In the data rows, 128 means zero.
Each pair is two rows. How far apart are they, by a hidden measure? 0 means very close, and 30 very far. Two or three weighted sums of its numbers give each row a place; it is the straight-line distance between the places.
[115 129 132 136 140 112 109  91 115 138 108 121 150 131  91 134]
[143 101 132 105 141 113 162 147 142 109 135 149 150 130 146 138] -> 19
[114 100 133 135 140 112 108 118 142 164 162 148  97 130 146 136]
[115 102 133 135 139 111 134 147 143 135 107 120 124 129 145  78] -> 12
[114 156 135 135 141 111 108 118 141 109 107 121 151 132  90 135]
[143 129 134 135 141 110 162 146 142 109 109  92 151 131 146 135] -> 10
[114 154 134 134 139 111 108 148 115 108 108 148 124 130 145 135]
[142 104 135 134 139 113 162 146 142 108 107 149 149 131 146 136] -> 22
[114 154 134 134 140 112 135 118 115 109 107  93 150 131  92 137]
[116 127 135 134 138 110 107  91 112 163 162 149  99 130  91 136] -> 11
[117 101 133 136 140 112 108 148 143 163 161 149  96 130 145 137]
[117 155 135 135 142 140 108  89 114 163 163 148  97 130  93 136] -> 9
[172 155 135 105  83 169 134 146 114 108 162 149  96 130 146 135]
[116 154 134 135 111 168 108  90 112 109 107 149 151 129  92 135] -> 20
[116 103 133 135 141 112 109 119 113 164 160 149  98 132 145 135]
[117 102 134 135 140 114 108 147 113 136 137 148  97 132 145 136] -> 7
[172 154 134 134  82 140 109 147 113 108 163 148  96 130 146 135]
[114 128 133 135 140 112 161 146 113 109 107  92 150 131 146 134] -> 25
[114 101 133 135 140 113 110 119 113 135 108 150 150 131 119 135]
[172 102  77  77  82 111 108 147 142 136 162 147  98 130 146 137] -> 23
[115 154 134 134 140 112 161 149 143 108 107  92 150 130 146 136]
[142 102 105 134 139 113 135 147 114 109 135 149  97 132 145 135] -> 12
[116 154 135 134  83 171 109  91 144 165 162 147  96 131 118 137]
[113 101 134 135 141 112 109 146 113 108 107 149 124 130 145 135] -> 7
[143 102 105 135 140 113 108 148 142 164 163 148  96 130 145 136]
[115 155 134 135 111 112 108 147 113 107 133 149 122 130 146 136] -> 9
[172 154 134 107  82 167 160 121 142 108 107  93 149 131  91 136]
[116 155 134 135 141 168 108  91 142 108 108  94 151 130  91 135] -> 5
[144 127 134 134 139 112 134 148 143 108 134 149 123 129 146 134]
[144 154 133 136  82 169 107 120 114 110 161 148 124 130 146 135] -> 12
[116 101 104 107 140 113 160 146 143 108 108 122 151 132 146  80]
[115 101 135 134 140 111 109 147 142 110 107 146 149 129 146 136] -> 5
[144 101  75 106 139 112 161 148 142 108 135 149  97 102 146  79]
[116 102 132 134 140 112 108 146 114 109 109 148 150 131 145 136] -> 14
[113 154 135 135  82 169 107  91 113 136 162 148  96 130 143 136]
[116 102 134 135 140 111 162 147 113 108 108 121 150 131 146 136] -> 18
[174 153 136  77  82 141 161 148 144 108 136 120 149 130 146 137]
[116 155 133 135 140 113 108 118 114 135 108 149 150 131 146 135] -> 20
[171 153 134 135 111 111 108 146 141 107 134 148  97 132 146 136]
[114 154 135 135 140 112 162 146 142 108 107  92 150 131  91 133] -> 17
[113 102 134 134 140 112 107 118 113 137 108 149 151 131 118 136]
[115 102 133 134 140 112 107 118 141 163 161 149  96 130 147 138] -> 7
[143 156 134 134 111 170 108 120 113 108 108 121 150 130 120 135]
[115 153 134 135 138 169 109  89 113 137 108 149 150 130  91 138] -> 13
[114 155 133 135  83 171 108  88 114 109 136 148 124 130  91 136]
[143 154 134 134  83 169 109  91 141 164 163 149  98 130 145 137] -> 10
[115 154 134 133 141 168 160  91 115 109 108  94 152 130  91 135]
[144 102  77 107 138 112 108 148 142 164 162 149  97  74 146  78] -> 27
[115 103 134 135 140 111 107 145 114 163 161 149  97 129 147 137]
[115 128 134 136 140 113 161 147 142 107 108 121 149 130 145 136] -> 8
[117 102 135 136 140 113 107 118 115 164 135 149  96 131 117 137]
[144 155 133 136 140 113 161 148 141 108 108  92 151 128 118 136] -> 4
[114 101 133 135 140 114 107 147 113 163 134 149 123 130 145 135]
[115 155 133 135 111 169 109  90 114 164 162 150  97 129  91 135] -> 6
[144 155 135 135 139 169 161 147 142 108 108  93 151 130 119 135]
[116 153 135 135 139 112 161 147 113 109 107  93 150 131 118 136] -> 9
[144 129 135 133 141 113 161 146 142 108 109  93 148 131 145 136]
[115 129 134 133 140 111 108 120 114 163 136 148  96 132 119 136] -> 3
[116 103 134 136 139 113 161 147 143 109 107  93 150 130 146 135]
[114 155 134 134 139 168 134  92 113 110 107  93 149 130  92 134] -> 13
[145 103  76 105 138 112 108 148 112 164 162 149  97 102 145 108]
[115 153 134 134 111 140 108  90 114 136 163 148  96 131 118 135] -> 12
[143 154 133 134  82 170 108  89 141 108 108  93 151 131  92 135]
[173 155 135 106  84 169 135 118 141 108 134 121 123 130 145 136] -> 8
[116 154 133 135 140 112 108  90 113 163 163 148  96 130  91 135]
[172 154 135  78  83 169 134 119 143 108 161 149  96 132 147 136] -> 29
[115 155 133 132 140 169 110  90 114 163 162 149  97 130  91 136]
[116 102 133 134 140 111 161 147 113 108 108 120 151 133 146 107] -> 9
[114 129 134 135 141 111 160 148 113 108 107  94 151 130 119 137]
[115 102 134 133 140 111 108 147 142 162 135 150 122 131 145 135] -> 10
[116 101 134 134 140 112 107 118 113 163 163 148  95 131 146 136]
[117 101 134 135 140 112 109 147 141 138 135 149  97 129 146 136] -> 11
[115 128 134 135 140 113 161 146 142 109 108  93 150 131 119 136]
[115 153 134 135 141 112 134 148 141 110 107  92 150 130  92 134] -> 7
[114 101 135 133 140 112 108 147 141 164 161 149  98 131 147 136]
[173 103  77  78 138 111 161 147 143 109 134 147 123 131 146  80] -> 9
[114 102 133 134 141 114 108 147 113 162 161 149  97 130 147 135]
[116 101 134 135 140 111 133 147 112 136 107 149 122 129 145 108] -> 1
[115 127 132 135 139 112 108 117 115 109 107  93 150 131  92 137]
[114 102 106 134 140 112 162 147 144 109 107 121 150 130 146  79] -> 13
[116 127 134 134 140 141 109  90 113 165 162 147  96 133  91 138]
[115 153 134 133 138 112 108 149 112 108 136 149 125 130 145 137] -> 12
[115 102 133 134 141 113 107 147 143 134 109 148 149 130 145 136]
[172 101 106 133  83 112 108 146 113 164 162 149  98 130 146 137] -> 6
[115 102 133 135 139 112 161 147 142 108 109  92 150 130 146  78]
[114 100 135 135 140 111 109 147 143 136 134 150  97 130 146 136] -> 5
[171 154 134  78  81 170 133 148 141 108 160 149 123 131 145 137]
[115 155 134 136 139 169 107  90 114 108 107  93 150 129  91 136] -> 27
[115 102 134 135 139 113 109 148 112 162 136 149  96 131 146 136]
[116 128 135 135 140 112 161 147 141 108 108  94 149 132  91 135] -> 13
[171 156 135 106  82 171 108  91 141 109 161 148 123 129  91 135]
[116 102 133 136 140 112 162 147 144 108 107  94 150 130 145 108] -> 20
[115 101 134 135 140 112 159 146 141 110 108  93 151 132 119  78]
[113 102 104 133 140 111 108 149 114 165 162 149  99 132 145 137] -> 9
[172 101 105 105  82 114 107 146 114 108 162 148  96 131 147 136]
[114 103 133 136 141 111 160 147 113 108 107  93 150 131 119 136] -> 23
[115 103 134 133 139 112 108 120 113 165 108 149  97 130 118 135]
[114 155 133 135 141 112 108 117 115 135 107 149 124 131 118 136] -> 6
[115 128 133 135 141 113 135 118 114 108 108  93 151 130  91 135]
[115 102 135 135 140 113 161 147 113 109 107 120 149 131 145 136] -> 4
[172 101 105 135 111 112 108 148 113 165 162 149  97 130 146 136]
[145 156 133 135 110 112 161 147 113 107 108  92 150 131 146 136] -> 10
[172 154 133 105  81 170 162 119 142 108 108  92 150 132  92 136]
[115 101 134 134 140 111 162 148 142 108 108  93 149 131 147 106] -> 13
[116 101 134 134 140 113 136 148 141 136 109 148 152 131 145 107]
[115 154 134 134 139 169 108  90 144 108 107  93 150 130  91 136] -> 16
[116 103 134 137 140 114 108 148 113 162 134 148  97 132 147 136]
[115 127 132 136 140 113 108  90 114 137 107 148 150 131  91 136] -> 16
[116 154 134 134 112 168 107  89 116 164 161 149  96 130  93 136]
[116 154 133 134 140 112 161 118 142 108 108  93 149 131  91 136] -> 10
[115 129 134 134 139 113 161 148 113 109 106 122 151 130 145 136]
[116 101 134 133 139 112 108 118 113 162 161 149  98 130 145 135] -> 3
[114 153 134 135 139 169 134  91 142 108 108  92 151 132  91 136]
[114 100 135 134 139 112 161 148 114 109 109 121 149 131 146  79] -> 7
[115 102 134 134 140 111 162 148 142 109 107 121 149 130 145 136]
[144 153 133 107 140 111 162 149 141 108 108  92 151 130 146 135] -> 20
[172 154 136 106  83 169 162 117 144 109 109  92 151 130 118 136]
[115 155 134 134  84 169 107  90 115 163 162 149  97 131  92 135] -> 10
[172 155 135 134  83 167 161 146 141 110 108  94 149 131 119 136]
[117 127 134 132 139 112 163 147 142 108 108  93 151 131 147 106] -> 9
[115 101 133 135 140 111 135 148 142 109 135 149 123 129 145 136]
[143 102 135 135 111 112 108 121 115 164 162 148  96 132 144 135] -> 16
[116 154 134 135 113 169 109  90 115 163 163 149  97 130 119 136]
[115 128 135 136 140 114 108 117 113 136 108 147 123 130 119 135] -> 6
[115 103 134 136 139 112 162 146 142 108 108  94 151 131 146 106]
[114 155 134 135 140 170 108  91 114 108 107 122 150 129  92 136] -> 8
[171 128 134 107 111 112 162 147 144 108 108 148 147 130 146 136]
[115 128 132 134 140 112 134 146 143 109 107  94 150 130  91 136] -> 6
[172 155 134 135  83 170 109  91 143 108 163 121 123 131  91 136]
[143 156 133 134  83 171 107  92 142 107 108  93 150 130  91 137] -> 16
[172 128 133 136 112 113 107 146 114 136 163 147  97 131 146 135]
[116 102 132 134 139 111 108 145 141 134 136 148  96 130 146 136] -> 4
[115 156 132 134 141 114 108 119 115 135 136 148  98 131 146 136]
[114 101 104 108 141 111 161 146 142 110 108 120 151 132 145  80] -> 11
[115 102 134 136 140 112 107 146 112 135 107 148 124 131 145 136]
[171 155 135 105  83 169 160 147 142 109 107  93 149 130 118 137] -> 18
[144 129 134 135 138 112 107 148 143 110 134 149 124 130 145 137]
[144 102  77 105 110 112 108 147 142 164 161 149  97 132 146 107] -> 8
[172 153 134 136  81 170 108 146 113 107 162 149  96 131 145 136]
[115 103 134 133 139 112 162 149 143 109 108 120 149 132 146 108] -> 21
[117 154 136 136 140 110 108  90 113 135 108 148 150 131  91 136]
[143 101 133 136 112 112 108 147 141 136 162 148  98 130 146 136] -> 17
[142 154 133 134 111 170 161  89 143 109 108  93 149 130  91 137]
[143 155 134 105 139 141 161 148 114 108 107  94 151 130 119 136] -> 15
[115 102 135 135 139 112 108 120 141 165 108 119 122 131 119 135]
[114 102 133 136 139 111 107 147 113 137 108 121 122 131 147 136] -> 5
[114 157 133 136 139 113 108 146 114 109 108 122 149 129 146 136]
[116 102 105 134 139 112 160 147 143 107 107 122 150 103 146  78] -> 14
[114 103 105 134 141 112 107 147 142 163 163 149  96  73 145 107]
[172 155 135 105 112 168 161 147 144 110 108  93 150 132  93 136] -> 9
[114 155 133 133 142 141 108  91 116 109 107  94 150 131  91 136]
[115 155 133 135 140 113 107 146 113 109 107 147 151 131 145 136] -> 9
[144 102 133 134 140 112 161 147 142 109 106  92 150 131 147  81]
[144 128 135 134 112 112 107 146 115 110 161 147  96 131 146 136] -> 10
[117 102 133 134 140 112 108 148 142 163 134 149  96 132 147 135]
[172 102  77  77 111 112 108 146 141 163 163 148  96  73 148  79] -> 27
[115 127 134 135 139 113 108 146 114 108 107 120 150 130 146 136]
[114 102 133 135 140 110 108  89 113 163 162 150  98 130 146 136] -> 12
[115 157 136 133 112 112 108 147 114 136 162 149  98 130 146 136]
[114 154 135 135 141 140 107  90 113 136 107 148 123 131  92 136] -> 12
[116 154 134 133  83 168 108 119 113 108 162 149 123 130 147 138]
[115 153 135 135 138 141 163 118 143 109 109  94 150 132  92 136] -> 14
[115 102 135 135 140 112 110 146 114 135 109 147 124 129 146 135]
[115 101 133 135 141 112 107 148 113 110 107 148 124 131 146 134] -> 6
[145 101 104 106 140 113 162 148 142 109 108 120 151 131 146  79]
[116 128 133 134 113 141 108  88 113 164 162 148  97 130 146 136] -> 11
[116 101 133 135 140 113 108 118 114 163 161 149  98 130 145 135]
[171 128 134 106 141 112 161 147 142 109 107  93 151 131 146 135] -> 11
[115 128 133 134 140 113 109 148 142 108 106 147 151 130 146 137]
[145 103 105 107 140 113 161 146 142 110 106  93 150 131 147  79] -> 12
[114 101 134 134 139 114 135 146 113 136 135 148 123 130 146 107]
[114 154 135 134 140 111 162 147 142 108 108  92 150 131  91 136] -> 1
[172 154 134 106  83 170 107 118 114 109 162 149  97 131 145 136]
[144 154 134 107 140 111 161 147 141 109 107  94 151 131 145 135] -> 16
[115 155 134 134 138 140 108  90 113 108 109 149 124 129 117 136]
[116 102 133 135 142 113 134 148 115 106 108 121 150 130 145 107] -> 2
[116 154 133 135 113 169 109  90 113 109 109  93 150 131  92 136]
[114 127 134 136 139 114 108 118 112 110 107 122 150 132  92 137] -> 16
[172 154 135 105 112 112 160 149 142 108 108  94 151 130 145 135]
[115 103 134 134 139 112 108 146 113 163 134 149  98 101 146 107] -> 2
[145 102  77 105 140 113 107 147 143 163 164 149  96  74 146  78]
[144 157 134 134  82 169 107  90 113 109 162 149  97 130  91 137] -> 16
[115 126 133 137 139 113 163 147 143 108 107  93 149 131 119 135]
[115 102 132 134 141 111 108 118 143 165 162 149  97 130 147 135] -> 4
[115 103 133 136 139 111 107 118 112 163 162 149  97 129 144 135]
[115 154 135 135 140 169 133 119 113 109 108  94 150 131  91 135] -> 13
[116 101 135 135 139 112 109 147 142 163 135 149  98 131 146 136]
[142 101 135 135 111 140 108 118 114 163 161 146  97 131 146 135] -> 4
[115 101 133 135 139 111 162 147 141 110 108 120 150 131 146  79]
[116 154 135 136 140 170 108  89 114 107 108 120 150 131  91 137] -> 14
[115 154 133 135 138 170 109  90 113 163 161 149  96 130  92 137]
[116 155 134 135 112 141 109 119 113 136 135 147 124 130 119 136] -> 5
[116 128 134 133 139 112 161 147 143 108 108  94 150 131 147 136]
[116 154 133 136 139 112 134 146 143 108 108  94 150 130  91 136] -> 6
[115 127 133 135 141 113 134 147 113 108 109 122 152 131 146 135]
[116 155 135 135 139 113 108 120 114 135 162 150  97 132 145 135] -> 7
[144 155 134 135  84 168 108  88 113 137 162 149  98 132 147 137]
[173 128  78  77  82 139 108 147 113 163 161 149  96  73 146 135] -> 24
[115 154 134 134 141 112 161 146 143 108 109  93 149 132 118 136]
[172 103  78 106 140 111 107 146 143 164 161 149  97 101 146 108] -> 13
[116 155 135 135 140 169 107  89 112 108 108 120 151 132  92 136]
[115 102 133 133 140 113 109 117 114 163 162 149  97 130 145 135] -> 7
[115 128 135 135 140 113 107 146 142 111 162 148  98 131 147 136]
[115 101 134 134 141 113 135 148 113 108 107 148 151 131 144 136] -> 17
[117 129 133 135 139 112 160 146 142 109 109  93 150 130  91 107]
[116 102 135 134 139 114 108 149 114 163 160 148  97 130 146 135] -> 8
[114 102 134 135 139 112 160 147 142 108 107  93 150 132 119 107]
[114 102 133 135 140 112 134 147 142 136 108 122 151 131 145 136] -> 5
[115 127 134 135 138 113 108 118 113 163 162 148  98 130 146 135]
[115 155 135 135 141 141 108  89 115 107 108 120 151 132  91 136] -> 2
[114 102 134 136 139 112 161 147 142 108 107  92 150 130 147 135]
[142 102 105 135 110 112 109 148 141 164 161 149  95 131 146 135] -> 8
[143 127 135 107 140 112 162 146 141 109 109 120 150 131 146 137]
[114 102 105 134 138 113 135 147 141 137 107 148 150 131 146  80] -> 8
[173 155 134  78  82 169 108 120 143 109 163 148  98 131 147 136]
[115 154 132 133 111 170 109  90 113 108 108 120 151 130  89 136] -> 26
[116 128 132 135 109 113 109 148 114 163 162 149  96 129 146 137]
[143 126 133 136 111 169 108  90 114 164 160 147  97 131 146 135] -> 7
[172 127 105 106 112 112 161 148 142 108 108  93 150 130 145 137]
[115 101 134 136 140 114 108 119 142 163 135 149 125 132 119 136] -> 15
[114 154 135 134 139 169 161  90 142 110 108  92 150 131  92 137]
[116 129 134 134 139 113 161 148 142 108 107  93 150 131  90 137] -> 9
[115 102 134 133 140 112 108 147 142 136 107 149 148 131 146 136]
[115 155 134 135 141 169 108  90 143 108 108  94 150 131  92 136] -> 13
[115 103 134 135 139 112 108 147 114 136 107 149 123 129 146 136]
[115 127 133 135 139 112 134 147 114 109 108 149 151 132 145 135] -> 10
[145 102  77 106 140 112 109 147 142 164 162 149  98  73 147 107]
[115 129 133 135 140 140 108  90 142 163 108 119 124 131  92 136] -> 19
[171 155 134 135  83 141 160 149 114 108 109 122 150 133 145 135]
[114 101 134 133 140 112 109 118 114 163 136 149 121 131 145 135] -> 10
[114 101 105 135 140 112 108 146 114 163 162 149  97 102 146 108]
[114 154 134 133 139 168 108  91 140 136 108 147 123 129  92 135] -> 2
